128 stands for zero in the data rows.
Some points:
[151 141 137 134  99 143 121 172  95  98  64  85 132 126 151 133  88 125  82 149  78  88 155 157 225 120  84 110  94 128 162 142 176 163 136  71 133 174  97 128 101 149 151 104  89 137 160  78 114 170  59 100 166  48 165 114 155 180 105 194 123  99 105  81]
[118 115 136 135 190 157 133 143  95 155 179 151 123 143 211 137 142 110 149 150 167 133 120  87 110 194  96 140 157  61 196 116 153 149 159 174 113  74 143 116 135 145 140 114 178 159 120 104 188 103 133 148 136 109 134 117  46 168 168  94 114 107  96 159]
[185 166  63 139 123 133  88 100 134  98  90 132 113 119  61  96 149 100 148  31 132  98 119 124 165 111 216 125 130  97  35  52  93  92  81 110 142 139  80 127 144  84 114 125 120 134 161 130 141 121 117 175 186 177 102  76 164 152 113 143 114 148 159 140]
[125 190 182 145 141 143 115 136 113 145 210 102 167 147 113 145 110  71 156 150 135 115 116 105 144 117 183 148  84 123 134 119 117 150 195 214  28  78 136  64 146 122 117 132 141 170 137 137 100 138 151 127 149  86 146 135 155 104 150  77  62  99 164 126]
[118 139 102  89 158  96 167 100  89 106 138  60 114  89 148 126 136 132 129 151 146 160 157 185  72 117  94  91 121 151 169 200 135 136  91 134 152 112 161 160  87 162 154 113 128 114 134 153 156 219 131 125 113 143 134 158 138 187 182  83 141 174 131 103]
[112  91 131 137 107  86 124  94 149  62 129 152 118 194 134 159 105  94 130 191 172 138 126 166  97 138 139 148 157 175 172 162 125 108 188 157 110 112 175 151 124 115  49 120 109 138 140  74 107 170  69 162  65 154 167 168 112 191 104 137 151 152 150 172]
[ 96  75 119 111 100  88 154  73 119 140  96 132 108  64  77  99 157 133 105  65 101 159 132 142 124 161  86  59 124 160  65 156 131 120 125  71 185 119 114 107 114 135  92 126 130 135 151 157 155 138 121 115 106 101  88 139 161  77  77 193 156 118 149  94]
[ 91  32  98 110 113 127 112 104 146 159  79 138 137 117 134 132 111 137 114  95 140 108 113 121 138 159 100  79 100 142  79 121 133 111  86  67 113  75 134 153 161 119 147 146  77  97 100 160  93 141 163  93 104 181 113 108 162 127 130 131 104  94 160 111]
[109  85 131 136 103 152  84 120 202 199  97 199  23 122  71 145  83 152 142 158 151 176 130 112 141 125 123 146  98 185 110  83 106  93 145 155 120  58  96 173 119 104 105 182 143  94 117 107  99 115  96 100 157 123 142 112 142  97 163 197 156 118 141 155]
[202 127 140 136 110 117 129 171 123  86 129  85 136 108  66 158  70 114 116 100 122 108 113 164 108 112 254 172 166  98 118 115 116 148 124 138 147 195  76  69 179 155 190 107 188 157  94 125 141 142 136 125 159 127 141 109 141 139  69 119  85 113 137 162]
[146 115 209 189 138 155 100 145  93 125 222 162 117  95 135  97 117 132 160 139 120 147  96  88 124 139 138 182 128  71 166 110 135  88 145 199 137 206  80 155 142 118 119 126 149 105  90 112 131  98 157 154  88 122  89 120  95 142 141  49 133 161 127 149]
[ 87 172 105 142 166 113 174 160 100 140 135 155 162  99 110 148 157 106 182 102  80  95  93 141  93 103 132 193 136  56 108 102 105  78 135 114 149 221 101 103 112 115 146 119 133 105 132 167  99  79 184 172 105 180  98 113 111  94 106 147 136 164 170 106]
[158 148 142  79 182  98 132 138 140  88  99 127 132 143 140 113 162 135 150 116 131 106 120 167 135  83 121 121 186 132  89 136 167 200 114 129 179 123 136 110 101 176 129  87 128 139 165 126  90 104 156 132 124 127 143 137 147 118 151 113 164 180 114 115]
[155 183 117  93 159 102 157 179 123 138 117  83  95 147 180 138 156 144  94 134  95  83 141 157 130 121  89 133 108 107 156 248 143 108 101  86 153 150 124 170 129  99 122 155 165 117 143  90 153 121 145 111  78 121  96 104 101 106  99 107 130  84 112 144]
[ 64  60 107 160 104 152 133 120 178 183 102 155  96 115 137 105 180 188 140 124 137 177 160  95 140 181 109 100  96 152 110 160 132  87 125 151  52 125 167 137 118 145 180 210  82 163 123 159 156  81 136 165 151 146  97 132 122 172 107 155 167 101 118 160]
[ 82 178 132 116 104 170 135 103 120 174 154 169 165 136 135 107 154 150 117 132 135 168 124  63 126 166 102  84  82 139  88  86 120  78 109 130  89 103 151 154  88 170 106 198 101 128  90 116 170  99 117  93 143 175 105 163 193  72 164 134 162  84  96 142]
[159 186 149  80 121  69 139 139  93 173 106  97 170 129 204 132 162 131  67 153 134 132 181 108 157 159 115 155 112 149 173 150 113 235 119  63 122 130 160 106 174 159 148  96 125  94 150 140 106 160  79  50 152 107 153 183 138 143 157 143 120 129  82 129]
[146  76  60 106  72 201 121 180 176 158 176 196 125 196 115 126 133  99  74 151 132 129 123  89  73 136  96  89 140 132 116 138 140  72 136 160  87 143 129 164 151  78  85 162  97  89  90 118 112 139 149 152 113 115 136 150  68 136 108 145 143 130 143 123]
[ 72 106  93 154  84 188 120 107 141 117 101 149 110 100  96 137 102 157 134 118 125 144 117  66 129 125  88 142 126 185 123  92  74 137 141 161  65  39 159 134  95 102 120 140 150  96 106 138  99  80 178 117 126 144 142 136 145  87 131 115 144 129  79 122]
[145 182 147 147 141 101 127 149 132 114 144 120 180 171 115 134  77  99 155 143 146 122 146 174 163  77 177 131 115 130 158 120 158 157 112  99 183 169 140  68 147 113 171  89 145 176 130 137 178  76 102 104 181  85 186  68 129  94 135  96  53 138 128 162]
[141  87 137  87 187  88 116 118 120  47 126  72 163 138 148 153 129 176 114 116 135 111 171 162  84 107 106 108 153 156 160  98 141 148 144  94 160 124 114 166 135 115 109 125 125 157 145 125 104 168  87 150 122 112 107 121  73 171 123 133 148 135  94  71]
[154 163 179 190 114 138 137  66 135 109 121  96 129 119 136  96 135 130 158 148 102 119  63 142 136  66 168 161 205  87 128 111 102 157 105 142 199 146 142  98 113 135 120  40 114 110 137 162 122 154 150 145  92 134 132 152 120  58 133 112 109 158 162  90]
There is one direction along which these points spread out most. Take the direction at right angles to it along which they spread out most. Go by this last direction. Where along it does each point below lie, from 0 to 99? The average is 50, and the first point in the table lies past the average. One standard deviation of the points above along it is 16.
[185 166  63 139 123 133  88 100 134  98  90 132 113 119  61  96 149 100 148  31 132  98 119 124 165 111 216 125 130  97  35  52  93  92  81 110 142 139  80 127 144  84 114 125 120 134 161 130 141 121 117 175 186 177 102  76 164 152 113 143 114 148 159 140] -> 29
[ 72 106  93 154  84 188 120 107 141 117 101 149 110 100  96 137 102 157 134 118 125 144 117  66 129 125  88 142 126 185 123  92  74 137 141 161  65  39 159 134  95 102 120 140 150  96 106 138  99  80 178 117 126 144 142 136 145  87 131 115 144 129  79 122] -> 43
[125 190 182 145 141 143 115 136 113 145 210 102 167 147 113 145 110  71 156 150 135 115 116 105 144 117 183 148  84 123 134 119 117 150 195 214  28  78 136  64 146 122 117 132 141 170 137 137 100 138 151 127 149  86 146 135 155 104 150  77  62  99 164 126] -> 31
[ 87 172 105 142 166 113 174 160 100 140 135 155 162  99 110 148 157 106 182 102  80  95  93 141  93 103 132 193 136  56 108 102 105  78 135 114 149 221 101 103 112 115 146 119 133 105 132 167  99  79 184 172 105 180  98 113 111  94 106 147 136 164 170 106] -> 28
[109  85 131 136 103 152  84 120 202 199  97 199  23 122  71 145  83 152 142 158 151 176 130 112 141 125 123 146  98 185 110  83 106  93 145 155 120  58  96 173 119 104 105 182 143  94 117 107  99 115  96 100 157 123 142 112 142  97 163 197 156 118 141 155] -> 45
[146 115 209 189 138 155 100 145  93 125 222 162 117  95 135  97 117 132 160 139 120 147  96  88 124 139 138 182 128  71 166 110 135  88 145 199 137 206  80 155 142 118 119 126 149 105  90 112 131  98 157 154  88 122  89 120  95 142 141  49 133 161 127 149] -> 23
[155 183 117  93 159 102 157 179 123 138 117  83  95 147 180 138 156 144  94 134  95  83 141 157 130 121  89 133 108 107 156 248 143 108 101  86 153 150 124 170 129  99 122 155 165 117 143  90 153 121 145 111  78 121  96 104 101 106  99 107 130  84 112 144] -> 65
[145 182 147 147 141 101 127 149 132 114 144 120 180 171 115 134  77  99 155 143 146 122 146 174 163  77 177 131 115 130 158 120 158 157 112  99 183 169 140  68 147 113 171  89 145 176 130 137 178  76 102 104 181  85 186  68 129  94 135  96  53 138 128 162] -> 42
